(in the rows, 128 means zero)
M: 3 groups of rows, each row roughly a mix of its group's hidden directions:
M (98 x 10):
[[119 104 156 166 105 150 160 149 125  89]
 [176 153 136  85 133 100 117 119 156 142]
 [108 111 106 108 116  98  96 147 143 179]
 [149 151 125 102 143  90 105 152 175 145]
 [ 98 129  83  95 139 120 115 117 167 157]
 [124 112 117 118  94 126 177 124 176 151]
 [ 92 139 116 144 158 111 116  77  95 126]
 [114 162 101  93 141  98  98 106 130 160]
 [138 144  99 109 137 128 115  83 159 173]
 [134  93 166 174 102 149 156 128 113 127]
 [128 134 118  61 122 124  99 138 157 149]
 [110 113 131 170 162 158 135 139 138  80]
 [191 153 146 109 112 133 157 111 131 113]
 [122 125 116  66 131 128  94 134 165 143]
 [130 146 107  79 149  98  90 135 107 146]
 [107 124  90  66 122 113 106 133 140 142]
 [144 111 160 148  90 132 174 151 132 100]
 [115 113 155 143 121 123 138 178 102  81]
 [ 85 133 116 107 118 102  98 114 117 178]
 [ 94 104 164 158 100 138 145 101 117 157]
 [164 162 136  81 107 104 127 110 137 156]
 [ 90 110 122 138 100 149 136  96  79 145]
 [ 66 106 118 160 121 152 127 124 102 130]
 [147 153 117 190 108 118 142 140 148 153]
 [129  77 155 115 127 164 139 149 139  91]
 [107 179 111 153 126 109 128 107 126 174]
 [ 81  89 108 131 102 133 111 140 111 164]
 [180 140 138 139 159 133 141 123 159  87]
 [118 164  95  84 150 104  96 114 132 143]
 [168 143 176 160 124 129 132 129  88 117]
 [126 123 120  62 127 129  94 134 159 143]
 [179 136 135 147 142 140 151 139 161  87]
 [139 147  98  90 149 120  92  92 123 158]
 [133 132 102 127 125 151 129  72 168 159]
 [107 132  96 131 141 158  96  92 171 141]
 [135 129 125 139 114 113 178 129 183 156]
 [134 137  96 122 141 135 123  82 166 171]
 [130 137 114  61 127 124  98 139 157 143]
 [160 130 174 169 106 149 147 119 109 110]
 [134 144 130  97 145 117  80 128  74 132]
 [106 123 115  78 125  92 120 173 113 135]
 [126 128  86 124 146 140 116  87 172 158]
 [ 93  91 152 125 145 136 130  92  90 105]
 [ 76 110 110 139 108 119 116 131  90 164]
 [173 161 145  82 106 118 138 105 129 141]
 [109 100 121  86 150 148 108 138 161  91]
 [106 118 118  77 115  96 126 174 114 132]
 [ 90  96 118 165 161 145 114 151 143 104]
 [163 150 132 182  94 131 149 146 129 145]
 [120 180 102 118 126  92 116 114 126 170]
 [198 148 141 116 118 127 156 124 138 110]
 [101  74 166 106 129 149 140 118 110 111]
 [ 62 109 114 129 132 122  96 138 123 156]
 [156  90 156 105 103 160 134 163 148 121]
 [114 112 123 195 145 141 139 118 136  94]
 [145 140 101 124 138 136 124  76 160 171]
 [ 85 107  99 102 123 113 140 166 162 118]
 [141 133 140 137 122  90 175 158 158 159]
 [138 183  89 159 142  97 134 136 130 132]
 [ 94 128 122 128 160 118 111  76  90 116]
 [170 167 144  92 103 111 145 107 112 140]
 [123 135 108 153 146 165 108  75 157 131]
 [196 153 140 103 123 114 144 125 144 121]
 [151 145 128 141 158 139  98  85  93 156]
 [163 134 165 178 126 151 139 109 111 105]
 [117 125 150 119 127 100 125 189  93 108]
 [156 132 167 186 134 136 154 125 110 117]
 [138 128 114  94 114  86 102 143 140 177]
 [110 118 132  89 122 106 119 161  71 127]
 [104 102 116  95 156 144 110 138 167  91]
 [127 118 109 139 116 171 132  71 159 131]
 [104 136 105 118 136 134  97 126 190 152]
 [ 87 110 117 118 109 119 112 111  82 168]
 [184 158 142  87 116 110 135 120 145 135]
 [143 160 126 184 120 107 155 124  97 145]
 [139  91 156 172 113 159 152 139 125 101]
 [181 156 146 116 148 130 140 121 163  96]
 [112  83 139  86 136 153 114 139 158 100]
 [154 115 146 182 103 147 160 154 133 118]
 [172 155 151 127 119 147 166 107 112  95]
 [104 129  88  79 137 126  86 119 137 144]
 [150 183  98 156 120  99 134 141 135 150]
 [123 153 131  89  92 111 125 102 105 171]
 [134 133 143 163 146 164 156 124 125  73]
 [159 170 102 104 116 114 110 151 155 160]
 [128 114 155 161 122 114 161 181 134 103]
 [ 73  87 111 159 137 152 113 123 122 130]
 [135 126 152 116 130 114 110 158  60 117]
 [124 138 100  74 164 123  98 128 136 100]
 [ 96 156 112 109 140  97 109  85 101 150]
 [125  98 135  62 131 143 105 140 153 122]
 [117 164  96  85 148  98 101 118 134 149]
 [115 119 156 137 124 113 137 183  97  91]
 [ 80  78 107 155 134 140 110 134 112 138]
 [ 78  79 108 145 139 138 100 140 130 140]
 [ 95 107 128 158 111 166 148 112  84 114]
 [ 87 123 120 134 161 119 111  77 100 112]
 [116 122 140  91 109  96 128 183 100 131]]
which group is each row in? (one row of each group first):
[181 149 141 123 150 126 138 137 171  97] => E
[139 119 153 186 122 161 155 107 132 108] => A
[ 80 136 119 143 150 113 119  77 100 118] => B

[143 144 146 169 100 114 152 117  90 163] => B
[131 181  87 149 144  96 122 128 140 149] => B
[164 143 135 154 157 141 109  84  97 145] => A
[142 136 154 152 157 123 106 143  70 106] => A
[113 106 133 190 145 142 144 114 119  92] => B
[ 98  92 153 119 147 144 127  92  88 106] => B
[149 141 144 135 158 123  91 134  73 104] => A
